0: [144 131 116 122  79  85  86 112 130 114 131 115 113 113 132  56 126 118
 129  49 164 118  92  27 138 173 154 123 111 114 148 223 189 140 157 174
 121  80 171 124 160 129  88  74 142 142 181 140 142 205 159 113 138 130
  49  97 139  93 133 156 202 166 153  52]
1: [114  68 108 100 169 167 193 168 107 153 147 118 143 144 149 150 148 131
 121 155 121 170 149 182 102 113 112 179 112  80 103 118  50  73  67 199
 181 156 137 134  94 132 177 188 133 125 111 120  50  47  74  86  99 110
 125 123 122 151 136 186 145 149 146 255]
2: [119  63  93  84 172 167 218 219 139 158 150 121 169 151 148 218 127 142
 130 162 104 180 137 240  77  99 126 144 123 146 123  68 140  99  75  50
  45 108  85 174 157 157 172 152  93  99  95 107  87  20  98  78 145 145
 127 114 113 142 135 146 141 158 141 133]
3: [126 189 158 149  60  82 115 139 122 113 108 121  68  93  94  63 159 141
 125 169 152 102  99  63 195 184 131 106 148 148 157 114 130 156 165 167
 177 129  93  67 100 110  98 155 138 140 141 130 176 211 181 173 110 141
 170 153 115 116 116  83  73  66  44 117]
4: [104 185 152 144 139 135 131  97 124 111  85 104 107 106 125  46 178 147
 143 214 139 160 129  61 149 130  91  26 137 139 143 157 165 164 116  27
 141 106  67  37 154 119 133  82 135 130 150 127 152 160 195 176 120 129
 193 127 108  97 114  87 111 118 198  88]
5: [163 157 132 157  90  66  67 112 117 101 187 144 127 102 137  59  64 111
 105  56 146 138 124  79 196 165 153 119 113  90 155 183 204 137 128 255
  78 104 196 135  93 121  79  64 140 146 161 145 144 172 136 124 136 127
  80 131 184 125 126 131 152 127 107  88]
6: [113 194 167 179  82  92  91 112  82 102 150 122 112  83  97  93 163 146
 127 189 111 114 119  70 143 154 121 147 119 113 129 172 143 165 157 255
  90  80 156 104  69 102  98 110 136 135 154 146 156 214 177 177 128 122
 142 124 116 121 126 100  21  90 122 139]
7: [121 198 158 147  97  93 166 137 122 133  96 114  95  66 102  48 159 139
 140 255 106 164 133 131 123 111 114 100 113  87  77 171  55 161 172 184
 118 122 121 130  67  97 107 157 133 131 136 148 122 230 182 181 113 112
 164 129 105 100 110 116  66 134 130 126]
8: [175  88 103  90 208 173 128 110 163 128 103 136 146 135 124 150 152 155
 114  31 114 126 144 133 135 112 126  51  96 106 113  69 159  88  88  94
 202 165  85  64 175 181 166 108 164 158 152 137 154 119 103  69 127 137
 104 116 119 144 134 119 169 149 145  59]
9: [153  73  99  91 209 158 165 195 158 143 141 123 175 173 141 174 131 134
 109 139  94 156 135 232 134 104 113  99 129 168 146  58 122  83  86  16
  86 111  80 122 163 177 174 133 109 114  97 110  94   4  99  85 145 130
 106 115 157 199 150 155 146 151 151  94]
10: [163 111 115  93 127 155 140 162 190 123  71  92 132 146 106 127  97 157
 140 122 104 140 140 227 136 114 125 117 124 162 162  64 158  83  83  10
 170 147 148 175 181 161 175 169 124 111 102  98  90  50  79  53 147 140
 175 133 159 160 133 104 165 150 150 125]
11: [135  95 108 106  28  84 116  92 119 106 122 113 117 152 160 137  58 144
 117 139 127  59 108 211 157 155 130 163 160 188 174 123 166 187 156 137
  39 126 187 144 153 138  90 212  94  89 102  99 142 126 130 119 155 168
 178 125 121 130 135 125 172 150 102  31]
12: [113 202 167 161  97  78  75 108  97  95 132 131  77  67 127  71 180 152
 151 141 150 120 125  48 147 128 128  85 139 141 128 145 177 140 161 202
 144 113  78 122  83 124 110 100 136 135 121 112 149 199 199 201 129 139
 136 140 105 112 120 109  96  80  50 100]
13: [106 200 167 167  92 117 145 125  87 132 128 123 104  76  97  75 159 149
 177 253 113 118 118 115 124 117 115 157 119 128 116 183  81 161 134 160
  55 119 113 112  99  85  95 133 132 131 133 139 143 239 183 195 117 104
 132 136  99 121 124  93  64  72  95 144]
14: [136  78  99  94 195 185 162 147 145 145 113 109  95 175 155 159 164 138
 118 121 134 129 151 109  96  86 106 125  91 103 100 122  36  87 100 114
 244 208 157 164 107 128 185 133 150 147 172 127  91  76  75  57  96 119
  47 109 127 148 142 187 211 136 185 219]
15: [164 124 124 113 170 151 237 175 190 131 107 154  82 177 124  69  82 105
 109  56 171 134 143  80 128  88 133 154 112  92  84 127  68  79 125 144
 181 119 149 165  87 124 135 113 163 159 152 137 126 113  91  81 119 103
  17 111 167 123 143 160 211 146 242 116]
16: [138  81  97  97 240 208 167 147  92 126 106 109 194 211 160 136 156 130
 111 202 113 221 137 182  71  81  82  85 101 120 118  88 117  80  59  67
  76 135  77 108 149 155 158 163 123 117 130 128 102  42 116 132 144 148
 114 124 138 118 121 123 141 131 143 241]

[149 107 121 110 108 142 103 124 150 130 112 131 153 192 180 167  55 130
 114 134 111  98 112 255 117 120 116 146 174 174 137  56 140 145 126  75
   0  89 125 134 159 138 122 207  87  99 123 123 136 123 114 124 170 159
 158 127 145 149 125  54 105 129 136  46] -> 11 10 9
[ 84  25  94 146 131 138 161 146 132 137 159 141 139 154 140 255  62  56
 121 113 103  99 144 227  60 111 157 173 121 114 134 115  99  82  92 108
 146 125 209 180 137 134 178 162 103 133 137 134  77  23  53 118 119 123
 145 135 115 142 139 183 129 166 190 255] -> 1 2 14
[140  81 110  99 208 226 236 173 116 132 133  96 137 165 144 168 170 129
 124  97 108 206 169 138  81  62  83 150 100 113 102 101  59  73 106 146
 207 147 100 114 124 117 166 153 124 109  66 111  70  41 100 103 125 154
 114 132 147 142 124 163 197 163 156 195] -> 1 14 16
[131 195 153 128 106  94  79 116 139 117 105 114 103 115 143  69 204 162
 157 120 147 135 127  44 150 165 130  82 157 126 104 153 193 193 151 134
 146 102  83 106 118 127 101  55 129 113 111 114 150 181 192 158 127 110
 151 128 159 104 112  88  90 104  44  81] -> 12 3 4
[171 201 157 120 105 115 110 127 145 125 110  99  74 130 131  34 169 127
 119  73 151 101 102  34 145 160 122  75 108  92 118 168 136 136  98 122
 161 109  90 165 161 120  63  84 163 149 171 140 163 209 157 131 133 118
  93 122 147 114 120 137 185 163 163  26] -> 0 12 5
[150  54  86  82 189 158 152 133 207 153 139 155 154 175 131 219 103 137
 101  35 117 178 140  97 144  96 136 134  99 103 106 140 119  65 128  90
 131 200 129 122 142 136 149 108 145 139 145 150 132  91  67  36  98 100
  82 128 170 181 137 147 175 161 187 119] -> 8 14 15
[151 116 122 113 176 145 103  99 148 136 107 137 160 124 146 109 165 162
 118   9 125 127 118  36 137 123 130 100 147 162 156 152 189 114 123 106
 204 148  96  92 175 142 136  61 133 123 100  92 168 148 129  90 136 117
 103 115 167 129 142 114 180 153 106   2] -> 8 0 12
[ 93  44  96 131 136 134 133 147 131 158 148 157 163 157 152 255  41  69
 109  80  94  84 146 255 105 114 146 177 142 157 129  70 108 120 141  97
 116  81 198 176 138 129 155 188  94 116 119 129  93  32  64 121 152 134
 124 130 114 144 132 177 161 130 149 158] -> 2 9 10
[141 141 134 138 141 122  63  89 146 105 132 130 181 168 127  44 180 150
 116  33 143 146 134  72 169 150 123  44 138 123 114 131 203 160 141  58
 158 161 107 112 176 145 129  64 141 150 106 111 120 136 136 134 168 142
 125  99 108  64 112 119 180 137 124  20] -> 8 0 4
[128  91 111 121 159 155 142 119 152 156 138 134 156 155 129 219  62  95
 114  71 138 144 150 143 107 113 153 138 113 163 154 131 175 127 129  68
 121 225 222 188 168 152 128  70 120 105  75 115 104  21  57  41 119 103
  88 106 135 143 143 156 168 169 140 196] -> 10 2 9
[146 205 141 140  87 111 113 116 132  92 106 106 147 126 118   8 167 140
 118 102 158 154 129  77 174 201 142 121 136 103 105 166 141 134 162 156
 171 103 138  94 134 105  57  76 134 136 145 118 128 242 172 166 146 126
  71  94 108  60 113 126 165 169 137  32] -> 0 12 5
[147 175 153 142  70  88  76 111 109  91 146 134  72  83 107  61 127 103
 116  85 155 147 121  67 134 120 112 124 119 120 171 140 126 209 180 252
 151 125 171 114  84 120  97 162 141 153 150 147 165 198 171 174 134 149
 163 117 128 108 120  92  37  96  93  89] -> 6 12 3
[ 95  38  93 111 135 129 183 199 121 149 150 127 150 139 161 236  85 116
 129 143 103 128 150 255  73 112 142 154 123 116 128  96  84  88 113  66
  54 143 163 200 136 126 194 171  81 112 112 126  84  41  69  68 139 158
 149 135 125 152 139 151 133 134 160 218] -> 2 9 1
[135  83 106 104 212 181 197 139 137 148 136 114 170 158 138 166 159 129
 118  86 126 169 145 153  76  73 112 160 125 103 126 111  94 102  84 180
 202 181 197 169 138 132 149 141 118 118  99 128  65  26  57  64 107 111
 111 115 114 116 107 136 150 159 128 255] -> 1 14 16
[ 81  29  90 129 141 133 159 156 118 137 157 132 150 140 147 255  81 115
 113 102  95 124 145 251  59 113 156 168 131 135 115  84  91  87  87  54
 122 126 180 188 145 128 189 174 103 138 134 137  81   3  60  91 139 146
 155 136 121 159 137 159 143 147 170 228] -> 2 1 9
